In the rows, zero is written as 128.
Rows swapped in pairs by one turn or mirror: which row each one swaps with:
The rows were stretched afterwards, more along some directions than others.
Fod: 177; 204; 70; 148; 141; 131; 121; 135; 158; 70; 79; 108; 89; 116; 124; 140; 197; 142; 110; 62; 125
Vipu: 149; 168; 85; 92; 102; 115; 100; 201; 151; 74; 88; 118; 131; 131; 102; 113; 170; 145; 104; 94; 116
zotes: 120; 178; 109; 93; 139; 102; 144; 154; 165; 119; 94; 116; 112; 111; 97; 174; 134; 174; 74; 114; 119
dez: 142; 197; 91; 116; 89; 120; 142; 171; 151; 120; 95; 122; 87; 104; 89; 161; 140; 178; 65; 98; 131
zuva: 148; 166; 80; 131; 136; 115; 134; 142; 148; 108; 110; 115; 87; 124; 103; 138; 158; 120; 104; 105; 110
gil: 150; 194; 77; 136; 150; 119; 132; 146; 156; 71; 77; 115; 97; 108; 105; 154; 192; 148; 125; 64; 128
nikib: 149; 154; 77; 108; 143; 90; 163; 130; 148; 103; 89; 128; 81; 133; 81; 132; 165; 129; 119; 126; 163
fotaz: 127; 145; 98; 101; 141; 98; 153; 126; 139; 93; 93; 120; 107; 136; 78; 120; 152; 91; 133; 157; 155
Fatot: 151; 185; 84; 127; 156; 112; 106; 167; 162; 81; 58; 121; 101; 116; 110; 158; 193; 168; 146; 56; 107
piviv: 140; 160; 109; 118; 73; 130; 127; 159; 121; 129; 111; 123; 112; 101; 105; 137; 138; 139; 45; 95; 151
med: 125; 179; 88; 97; 153; 102; 167; 135; 164; 65; 86; 114; 117; 137; 70; 134; 170; 83; 134; 132; 161
Tazu: 120; 191; 106; 111; 95; 141; 152; 174; 155; 108; 97; 117; 102; 116; 104; 148; 148; 133; 83; 94; 139
Gir: 142; 140; 127; 119; 93; 122; 122; 150; 110; 152; 127; 120; 126; 113; 114; 136; 134; 134; 60; 97; 141
soref: 133; 160; 78; 118; 141; 86; 160; 114; 139; 82; 91; 133; 110; 127; 76; 136; 150; 108; 119; 151; 167
Rade: 150; 149; 76; 120; 122; 105; 146; 123; 129; 102; 111; 137; 82; 128; 91; 113; 145; 117; 123; 149; 156
numar: 96; 174; 104; 104; 121; 101; 156; 152; 170; 106; 91; 119; 100; 113; 84; 164; 133; 140; 115; 109; 138
meseb: 130; 182; 108; 93; 94; 103; 136; 171; 149; 105; 76; 114; 105; 114; 95; 151; 139; 168; 83; 108; 121
ruzuz: 136; 154; 76; 123; 154; 99; 139; 129; 155; 82; 76; 135; 88; 140; 80; 128; 163; 123; 157; 131; 147
lino: 134; 190; 113; 105; 114; 104; 172; 137; 155; 103; 93; 101; 122; 117; 94; 153; 135; 147; 61; 116; 144
futi: 142; 127; 125; 96; 75; 118; 105; 169; 102; 144; 122; 129; 100; 117; 118; 126; 141; 152; 59; 105; 123
laba: 151; 167; 69; 139; 130; 109; 133; 135; 160; 93; 113; 114; 102; 127; 102; 138; 156; 115; 106; 112; 107
Kuv: 166; 181; 66; 124; 144; 121; 117; 142; 142; 77; 71; 119; 70; 124; 128; 128; 201; 157; 134; 58; 119
lere: 170; 147; 104; 119; 70; 130; 108; 172; 122; 137; 122; 113; 108; 128; 130; 129; 137; 149; 55; 84; 123
Sabaz: 138; 149; 69; 130; 102; 139; 137; 147; 147; 96; 119; 120; 116; 123; 94; 123; 138; 138; 99; 124; 161
pem: 153; 153; 86; 138; 137; 126; 146; 131; 165; 115; 137; 104; 100; 130; 115; 138; 140; 110; 87; 122; 115
zas: 167; 153; 82; 119; 77; 114; 133; 136; 125; 126; 100; 117; 108; 126; 115; 122; 127; 154; 61; 86; 144
tapel: 131; 162; 56; 107; 137; 104; 155; 137; 139; 78; 63; 114; 71; 141; 75; 129; 160; 121; 163; 112; 160
Tugo: 145; 138; 96; 107; 127; 133; 113; 157; 148; 97; 124; 117; 136; 136; 112; 108; 145; 116; 102; 128; 128
rafug: 130; 186; 84; 110; 120; 132; 180; 152; 169; 105; 126; 103; 76; 112; 84; 166; 124; 149; 50; 110; 170
nima: 156; 143; 102; 136; 75; 145; 97; 154; 115; 124; 128; 124; 81; 112; 136; 116; 156; 124; 90; 76; 140
dibe: 169; 147; 99; 122; 61; 126; 121; 151; 109; 144; 113; 122; 96; 122; 131; 113; 146; 162; 56; 71; 140
zafe: 148; 200; 80; 120; 151; 125; 126; 167; 166; 54; 81; 109; 91; 117; 109; 146; 204; 126; 130; 64; 126
kefe: 159; 169; 51; 107; 150; 112; 171; 122; 141; 82; 89; 120; 47; 134; 78; 119; 165; 125; 110; 109; 189
disof: 137; 131; 87; 105; 121; 114; 137; 124; 130; 94; 112; 116; 128; 135; 95; 104; 137; 109; 90; 154; 150
lila: 128; 148; 76; 91; 101; 106; 131; 159; 135; 70; 78; 128; 131; 143; 81; 102; 160; 106; 115; 131; 135
lobor: 147; 141; 118; 120; 82; 131; 116; 165; 106; 126; 122; 126; 102; 111; 124; 127; 137; 136; 86; 77; 144
binu: 148; 154; 84; 105; 116; 120; 117; 162; 139; 74; 105; 103; 118; 141; 99; 90; 163; 106; 95; 121; 133
nal: 142; 157; 63; 143; 124; 117; 127; 136; 157; 103; 112; 122; 93; 131; 106; 138; 149; 127; 128; 109; 102
vom: 146; 147; 112; 67; 145; 103; 123; 172; 144; 84; 86; 104; 131; 134; 90; 107; 170; 115; 86; 121; 131
roni: 148; 149; 86; 110; 94; 130; 116; 175; 138; 89; 115; 111; 129; 136; 114; 102; 162; 121; 95; 112; 119
Bove: 142; 166; 71; 107; 114; 121; 137; 144; 138; 79; 90; 130; 83; 149; 102; 94; 177; 75; 135; 121; 145
bes: 131; 158; 65; 141; 117; 118; 150; 131; 157; 98; 117; 121; 99; 128; 99; 134; 142; 109; 130; 122; 114
zirob: 153; 175; 67; 111; 138; 99; 149; 155; 157; 86; 80; 111; 81; 143; 76; 143; 158; 150; 125; 117; 147
Mav: 175; 146; 113; 118; 92; 130; 99; 152; 105; 135; 116; 117; 111; 117; 144; 113; 152; 138; 61; 76; 121
razek: 134; 201; 83; 117; 108; 136; 147; 182; 183; 93; 102; 87; 87; 107; 90; 174; 132; 153; 75; 96; 146
diso: 117; 186; 91; 108; 101; 88; 173; 149; 151; 111; 83; 120; 112; 100; 74; 168; 122; 170; 64; 121; 148
zipu: 118; 196; 106; 94; 145; 114; 157; 171; 173; 108; 102; 96; 90; 97; 83; 184; 137; 151; 91; 92; 158
girup: 158; 146; 81; 102; 116; 128; 116; 169; 147; 89; 114; 106; 112; 146; 112; 105; 163; 129; 109; 103; 130
lavop: 122; 158; 85; 126; 134; 105; 127; 149; 170; 104; 111; 113; 110; 127; 99; 149; 155; 113; 126; 112; 104
fisok: 156; 185; 59; 119; 141; 105; 160; 141; 157; 79; 62; 120; 93; 136; 80; 146; 174; 141; 139; 104; 149
popo: 128; 207; 84; 112; 115; 122; 148; 161; 179; 111; 105; 100; 98; 103; 95; 177; 140; 152; 69; 103; 129
rilu: 156; 200; 74; 138; 154; 128; 127; 148; 171; 68; 77; 106; 96; 113; 112; 152; 197; 141; 128; 55; 129
gipib: 136; 159; 87; 91; 126; 126; 117; 177; 144; 92; 91; 107; 119; 125; 102; 118; 167; 134; 110; 97; 135
siroz: 133; 145; 84; 99; 126; 116; 124; 163; 151; 72; 80; 109; 132; 149; 94; 102; 156; 115; 130; 118; 111
gop: 175; 151; 111; 119; 98; 140; 110; 161; 124; 150; 129; 106; 95; 112; 135; 132; 139; 167; 48; 69; 133
Pufan: 162; 145; 92; 114; 63; 114; 136; 147; 113; 128; 102; 123; 98; 114; 113; 122; 128; 167; 50; 96; 149

meseb is swapped with fotaz
zirob is swapped with zipu
fisok is swapped with popo
Mav is swapped with roni
gop is swapped with girup
lavop is swapped with Fatot
pem is swapped with Kuv
kefe is swapped with rafug

Rows swapped in pairs by one turn or mirror: which row each one swaps with:
The rows were stretched afterwards, more along some directions than others.
dena: 116; 130; 172; 187; 152; 82; 161; 105; 104; 80; 141; 149; 125; 77; 158; 91; 169
Bol: 115; 147; 142; 128; 150; 112; 127; 128; 87; 97; 146; 102; 103; 91; 161; 100; 120
bifi: 81; 132; 151; 195; 152; 60; 182; 148; 97; 103; 108; 105; 95; 79; 187; 151; 142
Soga: 125; 132; 162; 177; 180; 76; 170; 104; 133; 69; 152; 127; 124; 80; 163; 111; 149
pufa: 116; 134; 151; 128; 141; 95; 128; 131; 94; 78; 143; 86; 94; 108; 190; 115; 115
loru: 110; 155; 126; 188; 153; 91; 180; 143; 98; 127; 115; 125; 120; 102; 194; 123; 163
lilav: 99; 120; 126; 162; 173; 64; 136; 147; 135; 78; 95; 91; 160; 149; 129; 141; 131
manu: 112; 130; 131; 154; 140; 93; 142; 130; 142; 76; 125; 91; 137; 143; 184; 130; 89
buk: 128; 148; 151; 179; 153; 87; 176; 138; 113; 120; 119; 128; 102; 98; 193; 153; 123
fab: 93; 109; 151; 136; 181; 61; 89; 114; 98; 78; 104; 107; 150; 92; 148; 147; 169
bel: 105; 132; 141; 166; 188; 84; 124; 79; 117; 93; 107; 101; 151; 102; 169; 148; 176
rane: 100; 130; 191; 172; 178; 49; 165; 145; 124; 59; 139; 119; 120; 95; 179; 128; 150
dabu: 119; 107; 166; 177; 166; 47; 163; 102; 142; 29; 127; 109; 144; 107; 214; 140; 144
levok: 64; 131; 129; 206; 172; 76; 104; 113; 133; 90; 96; 103; 198; 145; 139; 146; 172
vemeg: 86; 73; 170; 149; 149; 36; 128; 117; 93; 5; 118; 107; 128; 52; 180; 128; 165
Zibub: 102; 111; 139; 159; 155; 50; 152; 108; 126; 9; 133; 120; 155; 107; 177; 113; 163
nogi: 124; 118; 139; 150; 159; 102; 143; 104; 129; 89; 133; 105; 123; 136; 189; 109; 86
lan: 132; 140; 136; 131; 162; 86; 120; 112; 118; 83; 133; 91; 106; 130; 187; 114; 98
vetin: 119; 145; 141; 150; 145; 77; 187; 161; 133; 121; 117; 134; 101; 107; 176; 149; 130
Fil: 103; 148; 128; 170; 141; 117; 117; 126; 94; 89; 126; 98; 132; 115; 162; 110; 125
Datu: 84; 135; 155; 155; 179; 75; 134; 87; 92; 96; 119; 107; 136; 76; 171; 146; 192
mig: 106; 122; 170; 198; 185; 79; 168; 90; 107; 54; 134; 136; 116; 55; 170; 116; 172
teg: 117; 98; 162; 166; 151; 44; 164; 138; 84; 32; 135; 100; 105; 57; 165; 102; 146
gasof: 65; 121; 151; 177; 164; 54; 136; 164; 190; 67; 97; 112; 183; 189; 135; 152; 131
nev: 106; 160; 130; 187; 148; 75; 167; 133; 103; 138; 123; 121; 101; 86; 181; 143; 155
Zana: 83; 96; 148; 150; 148; 51; 137; 91; 150; 44; 112; 117; 153; 117; 170; 142; 153
zan: 102; 95; 167; 186; 157; 46; 176; 116; 62; 51; 123; 101; 99; 34; 176; 122; 163
Rarim: 111; 102; 127; 152; 164; 64; 126; 115; 137; 74; 95; 94; 154; 149; 141; 141; 121
fali: 106; 108; 137; 161; 171; 55; 147; 149; 146; 90; 93; 97; 150; 145; 131; 154; 121
difem: 81; 129; 117; 204; 163; 81; 154; 125; 173; 57; 88; 132; 181; 152; 139; 136; 179
kom: 122; 138; 131; 136; 156; 102; 139; 104; 132; 85; 134; 71; 114; 138; 198; 131; 91
Duda: 94; 135; 160; 163; 155; 78; 153; 146; 108; 142; 116; 114; 94; 104; 169; 166; 120
bopi: 120; 97; 168; 172; 157; 31; 184; 139; 99; 32; 131; 114; 101; 59; 175; 117; 138
dezep: 126; 175; 132; 172; 156; 91; 156; 142; 94; 138; 130; 119; 115; 93; 185; 133; 150
Kina: 88; 131; 143; 171; 196; 63; 158; 113; 133; 94; 104; 116; 164; 126; 157; 173; 161
Napaf: 75; 132; 137; 188; 148; 84; 138; 146; 175; 81; 88; 114; 188; 169; 122; 139; 155
faner: 90; 144; 107; 193; 157; 77; 173; 152; 197; 76; 95; 118; 192; 174; 136; 144; 172
lusa: 72; 119; 145; 195; 158; 94; 173; 130; 175; 96; 81; 115; 183; 174; 140; 156; 143
tuma: 108; 123; 189; 187; 161; 67; 167; 119; 118; 74; 134; 134; 117; 68; 161; 119; 154
Kome: 80; 91; 144; 194; 143; 52; 143; 92; 127; 28; 111; 118; 150; 80; 169; 124; 176

mig is swapped with difem
teg is swapped with fali
dabu is swapped with levok
kom is swapped with nev
Soga is swapped with faner

